[[  8  31  16 -13  -4 -14   9 -19  29  -7 -13 -21   5]
 [ 11  -9 -24   3  13  10  13   0 -35  14   2 -15  29]
 [ 10   2 -23  -5  18  13  11  -7 -19  10  -3 -17  14]
 [  8  24  -1 -10   3 -10   6 -13   0  -5  -2 -21  -4]]
->
[[  8  24  -1 -10   3 -10   6 -13   0  -5  -2 -21  -4]
 [ 10   2 -23  -5  18  13  11  -7 -19  10  -3 -17  14]
 [ 11  -9 -24   3  13  10  13   0 -35  14   2 -15  29]
 [  8  31  16 -13  -4 -14   9 -19  29  -7 -13 -21   5]]

[[ -6  -1   5 -32  14  -4  -2  10   8   1   0 -26  14]
 [ -3  -2  -1   3  28  -5   3   2  22  -1   0 -16 -17]
 [ -5   0  -3  19   4  -4   0  -3   2  -1   2   8 -16]
 [ -7  -1   2  29   2   2   0  17   0   0   1  26 -19]]
->
[[ -7  -1   2  29   2   2   0  17   0   0   1  26 -19]
 [ -5   0  -3  19   4  -4   0  -3   2  -1   2   8 -16]
 [ -3  -2  -1   3  28  -5   3   2  22  -1   0 -16 -17]
 [ -6  -1   5 -32  14  -4  -2  10   8   1   0 -26  14]]

[[-31  16 -16   7  -8 -12  -9 -16  12  -7   5  42   5  27 -12]
 [  7  -2   1  -4 -11 -12  -2   1 -14  -9  -2  10  -9  32 -16]
 [  3  25  -2  -1   4  -1   7  -1  27   2   2 -21  -4 -25 -21]
 [-25  -1  -9   8  28  -6   0  14  15   4   5 -19   7 -11   6]
 [ 14   7  -2   1   7  10  -1  -4  13  -4  -2   1   5  11 -22]]
->
[[ 14   7  -2   1   7  10  -1  -4  13  -4  -2   1   5  11 -22]
 [-25  -1  -9   8  28  -6   0  14  15   4   5 -19   7 -11   6]
 [  3  25  -2  -1   4  -1   7  -1  27   2   2 -21  -4 -25 -21]
 [  7  -2   1  -4 -11 -12  -2   1 -14  -9  -2  10  -9  32 -16]
 [-31  16 -16   7  -8 -12  -9 -16  12  -7   5  42   5  27 -12]]

[[  6  17   6   8   0 -13   2   5   6  -1   0   1 -31  16   3]
 [ -1  -1  14   9  12 -10   8 -18  10  10  14 -25  -8   0   1]]
->
[[ -1  -1  14   9  12 -10   8 -18  10  10  14 -25  -8   0   1]
 [  6  17   6   8   0 -13   2   5   6  -1   0   1 -31  16   3]]

[[  2 -23   7   7   3   2   7  13]
 [  2   9  -9  12  -6 -14  -4  -9]
 [ 13  10   6  36   7 -10 -10 -13]
 [ -8  32  -3   1  17  -2  -7 -18]
 [  8  -6   7  -3   6 -22   5  -1]
 [ 13   6 -17   5  10  11  18 -14]
 [  6  36  -1  39 -18   6 -14   2]
 [-10   1   5  -4  24  16  -8  -6]]
->
[[-10   1   5  -4  24  16  -8  -6]
 [  6  36  -1  39 -18   6 -14   2]
 [ 13   6 -17   5  10  11  18 -14]
 [  8  -6   7  -3   6 -22   5  -1]
 [ -8  32  -3   1  17  -2  -7 -18]
 [ 13  10   6  36   7 -10 -10 -13]
 [  2   9  -9  12  -6 -14  -4  -9]
 [  2 -23   7   7   3   2   7  13]]

[[-12  17  -6  -8]
 [  5   3   5   3]
 [  2 -33   2   0]
 [ -4   0  -1  -7]]
->
[[ -4   0  -1  -7]
 [  2 -33   2   0]
 [  5   3   5   3]
 [-12  17  -6  -8]]

[[-31  38]
 [-15  41]
 [-28  14]
 [ 25 -16]
 [-37  29]
 [ -7 -15]
 [ 30  -5]
 [-35  17]]
->
[[-35  17]
 [ 30  -5]
 [ -7 -15]
 [-37  29]
 [ 25 -16]
 [-28  14]
 [-15  41]
 [-31  38]]
